A single turn carries every row of the set below to another of its rows. Some are shown first; where does it send the rows asked next?
q_310: [-0.46,-0.75,0.99,-1.14,1.69,-1.24,-0.41,0.15,0.30,1.19,1.38,0.77,1.60,0.20,-1.79,-0.68,-0.65,0.07,0.88,1.06,-1.05,0.63,0.42,-0.97]
q_717: [0.36,1.05,-0.81,-1.35,-0.65,2.26,2.58,0.87,0.53,-0.14,-0.49,-2.05,-0.66,0.96,1.15,-0.35,-0.05,0.36,-0.25,-0.12,-0.28,0.11,0.94,-0.75]
q_595: [1.34,0.36,1.02,-0.73,0.95,-1.59,0.84,0.17,1.04,-0.50,-2.19,-0.69,-1.25,-0.29,-0.10,1.31,-1.08,0.67,-0.25,-0.57,-2.15,2.15,2.12,0.12]
q_822: [1.45,0.09,0.04,-0.23,1.28,-2.04,-0.67,0.50,1.67,-0.75,-1.05,0.10,0.77,0.44,-1.61,1.58,-1.41,2.04,0.95,-0.15,-2.04,0.31,-1.73,0.14]
q_63: [0.31,0.66,-1.80,-1.68,-0.42,1.41,-0.01,-1.15,-1.14,-0.70,1.81,0.63,1.03,1.32,0.72,-0.29,-1.15,-0.37,0.16,-0.48,1.59,0.29,-0.53,0.62]
q_276: [1.74,-0.49,-1.61,0.01,-0.29,0.35,0.68,-0.32,-2.35,0.11,-0.47,0.03,-1.13,1.32,2.40,1.66,-1.49,1.22,-0.75,-0.09,-0.16,0.81,1.25,-0.25]
q_339: [-0.51,-2.89,-1.13,-0.75,1.47,-0.63,-0.35,-1.58,-0.22,-1.10,-0.23,-1.52,0.60,-0.51,0.51,-0.29,-2.02,0.01,-0.24,0.60,0.51,-0.36,-1.82,0.39]
q_488: [1.58,0.36,1.91,1.47,1.86,1.07,-0.15,-0.84,1.51,0.45,-1.16,-1.42,0.05,0.04,0.49,-0.30,-1.48,1.68,-1.31,0.92,0.09,1.55,0.29,-0.31]
q_958: [1.03,-1.96,0.23,1.31,0.88,0.65,-0.13,0.77,0.72,-0.63,-0.60,-2.39,-0.30,-1.77,1.01,1.54,-1.41,0.76,1.00,-0.52,-2.09,1.70,0.33,-0.71]
q_101: [0.48,1.27,-1.63,-0.42,-0.50,0.23,0.91,-1.72,-1.03,-0.75,1.15,0.22,0.72,1.18,0.46,-0.07,-1.48,-1.20,0.20,0.57,1.56,0.38,-0.08,1.75]
q_741: [0.16,0.81,-2.01,-0.93,-0.56,0.73,0.47,-1.36,-0.67,-0.87,1.78,0.81,0.56,1.55,0.99,-0.24,-1.40,-0.58,0.39,0.31,1.35,0.57,-0.28,1.67]
q_874: [1.57,-0.43,-1.94,0.33,1.08,0.74,-0.03,1.65,1.30,-0.54,0.71,-1.69,2.21,-0.42,-0.68,-0.03,-0.43,0.13,0.89,1.07,1.12,0.19,0.27,1.55]
q_850: [0.12,-1.06,0.39,0.52,-1.75,0.34,1.09,-1.31,0.88,-1.85,0.19,-2.08,-1.31,-0.21,0.63,-0.51,-0.40,-2.23,0.87,-0.92,0.56,-0.34,-0.01,-0.06]
q_827: [2.42,-0.64,-0.01,1.77,0.07,-0.23,0.76,-0.32,0.08,-1.17,-0.38,-0.49,-0.02,1.23,0.65,0.42,-0.84,1.20,0.94,-1.45,1.44,1.61,0.03,3.01]
q_945: [-0.50,1.01,-0.45,-0.45,-0.65,-1.15,-1.15,-0.47,1.04,0.78,0.82,-0.38,-1.14,0.97,-1.22,-0.48,0.87,0.77,0.62,-2.68,-2.04,0.76,-1.42,-0.39]
q_697: [0.42,-0.18,-1.75,1.41,1.19,-2.22,1.45,-1.02,0.94,-1.27,-0.64,-0.63,0.71,-0.33,1.19,0.17,-1.38,-0.56,1.82,-0.05,-0.35,1.45,1.31,-0.60]
q_433: [1.16,-1.20,-0.68,0.80,-0.82,-1.03,-1.70,0.84,0.12,0.75,0.24,1.48,-0.62,-0.81,0.66,0.37,0.30,0.46,0.56,-3.01,-1.49,-0.90,-1.37,0.81]
q_375: [1.75,1.18,0.59,-1.59,1.52,1.06,-0.94,1.58,-0.40,0.61,-0.94,0.21,1.05,-0.14,-1.32,0.19,-0.56,0.86,-1.04,0.96,-0.30,0.22,1.97,0.92]
q_872: [-0.03,-0.53,-0.18,0.64,-1.78,0.46,1.46,-1.25,1.05,-1.84,0.39,-1.66,-1.03,0.29,0.36,-0.62,-0.78,-2.23,0.79,0.10,0.79,-0.88,-0.17,1.09]
q_52: [0.24,-0.15,1.26,1.76,0.03,-0.69,-1.69,0.11,-0.05,1.71,0.47,0.37,-0.51,0.11,-1.28,-1.93,1.45,0.25,0.58,-1.78,-0.74,-0.23,0.22,0.47]
q_840: [0.32,-1.89,0.81,-2.77,0.40,0.42,-0.86,-0.11,-0.34,-0.28,-1.64,-0.17,-1.14,-1.21,0.00,0.97,-1.65,-0.66,-1.29,0.10,-1.52,-1.13,0.40,-0.60]
q_88: [1.84,-0.89,1.13,-0.57,1.28,0.01,-0.64,1.21,-0.48,0.80,-1.42,0.45,-0.95,0.27,0.10,1.68,-0.21,1.33,-0.46,1.94,0.93,-1.80,0.63,1.16]
q_838: [0.76,0.84,-0.37,0.14,2.59,1.04,-0.49,0.12,-0.25,-0.28,-1.25,-1.32,1.80,0.52,-0.24,0.42,-1.56,2.87,0.67,-0.15,-0.74,1.35,-0.31,-0.31]
q_233: [1.39,-0.74,-0.32,0.52,0.01,-0.51,1.18,-1.19,0.47,-0.99,-0.27,-0.81,-0.40,1.28,1.03,0.60,-1.37,-0.24,1.00,-0.45,1.33,1.48,-0.58,3.77]
q_755: [1.82,-0.50,-0.44,0.01,1.02,1.47,-0.98,-0.49,0.43,0.66,-1.24,1.12,0.81,0.85,0.31,1.85,-2.42,0.67,0.06,0.23,0.46,-1.24,0.63,-1.92]
q_426: [0.33,-2.16,-0.86,-1.05,-0.96,-0.51,-0.46,1.91,0.49,1.33,1.31,-0.53,-2.28,0.04,-0.14,0.57,1.70,0.87,0.21,-0.02,-0.35,1.14,1.16,-0.31]
q_873: [0.54,0.22,-1.23,-0.61,0.03,-0.98,-0.76,0.24,0.06,0.24,-2.22,1.34,-1.24,1.47,-0.10,-0.08,1.02,1.59,1.16,-0.75,0.44,-1.81,0.84,-1.41]
q_653: [0.36,-0.86,-0.42,0.36,-1.50,0.63,2.13,-0.85,0.78,-1.19,0.19,-1.21,-0.56,-0.17,0.38,-0.08,-1.10,-2.41,0.89,-0.11,1.02,-0.93,-0.16,1.72]
q_692: [0.45,1.75,1.59,-0.54,0.94,-0.55,1.73,0.80,1.64,0.11,-1.05,-1.18,-1.55,-0.10,0.22,0.31,0.71,0.64,-0.21,1.81,-0.45,0.25,1.40,-0.26]
q_158: [0.65,-1.73,0.10,-0.97,0.00,1.16,0.78,0.10,2.27,0.85,0.78,-1.50,-0.81,0.15,0.02,2.02,-1.85,0.05,-0.26,-0.01,-0.94,1.68,0.51,-1.95]
q_141: [-0.46,-1.45,-0.16,-0.60,1.30,1.40,-1.06,-0.21,-0.84,0.39,-0.25,-1.09,1.24,-0.33,-0.20,0.52,-1.35,-0.48,1.49,0.26,-0.45,-0.57,1.14,-2.59]
q_190: [0.41,0.36,0.10,0.25,0.43,-0.38,-0.60,0.04,0.02,-0.24,-1.00,-0.43,-2.10,-0.90,1.25,-1.80,1.31,2.67,-1.71,0.34,-0.62,0.61,-1.05,0.37]
q_919: [1.67,-1.16,-0.15,1.47,-0.25,-0.44,1.10,-0.79,0.33,-1.24,-0.23,-0.29,-0.50,1.56,0.70,0.38,-1.26,0.45,1.17,-0.62,1.46,0.99,-0.13,3.61]
q_943: [1.17,-1.69,-0.83,0.23,-0.95,-1.45,-1.44,0.91,0.50,0.62,0.61,1.80,-1.16,-0.61,0.53,1.07,-0.99,0.30,0.58,-2.46,-1.33,-1.36,-0.99,1.05]
q_404: [0.04,0.28,1.19,1.45,-0.16,-1.29,-2.04,-0.25,-0.40,1.30,0.44,-0.15,0.02,0.01,-0.99,-2.14,1.50,-0.42,0.15,-1.44,-0.27,-0.70,0.05,0.22]
q_908: [-0.05,-0.61,-0.32,-2.49,0.52,-0.94,1.19,0.07,-0.13,0.37,0.09,0.81,-2.13,-0.09,1.35,2.42,-1.10,0.93,-0.82,1.10,-1.18,0.11,0.03,-0.86]
q_811: [0.96,-0.69,-0.65,0.50,-0.44,-0.26,-2.53,0.34,0.07,1.08,0.44,1.71,-1.00,-0.42,0.60,0.11,0.49,0.66,0.58,-2.59,-1.61,-0.58,-1.56,0.70]
q_856: [-0.45,1.11,-0.50,-1.11,-0.28,-1.48,-0.86,-0.04,1.20,0.85,0.94,-0.45,-0.34,0.92,-0.64,-0.53,0.94,0.95,0.46,-2.73,-1.63,1.30,-1.54,0.35]
q_736: [1.18,-1.07,1.28,0.76,0.69,-0.74,-1.60,0.58,1.66,-0.46,-0.01,0.30,0.10,-2.58,0.79,0.02,-0.58,-0.78,0.57,1.15,-2.29,-0.42,-0.73,-0.44]
q_415: [1.39,-1.76,1.27,-0.02,0.42,1.12,-0.22,-0.22,-0.53,0.25,-2.15,-2.66,-1.33,1.89,1.36,-0.08,-0.05,0.41,0.09,0.38,1.24,-0.26,0.97,0.93]
q_84: [0.32,0.68,1.49,1.45,0.17,-1.20,-2.22,-0.19,-0.02,0.94,0.17,0.11,-0.08,0.06,-0.92,-2.26,0.61,-0.40,0.11,-0.43,0.34,-1.64,0.54,0.71]
q_771: [-0.72,1.57,-0.17,-1.37,0.01,-1.80,-0.21,-0.01,1.90,0.62,1.44,-0.63,-0.88,0.90,-0.59,-0.83,0.12,1.09,0.22,-1.88,-1.62,1.64,-1.02,0.79]

q_822 -> q_717
q_827 -> q_771
And these:
q_426 -> q_339
q_375 -> q_488
q_692 -> q_958
q_811 -> q_101
q_433 -> q_741

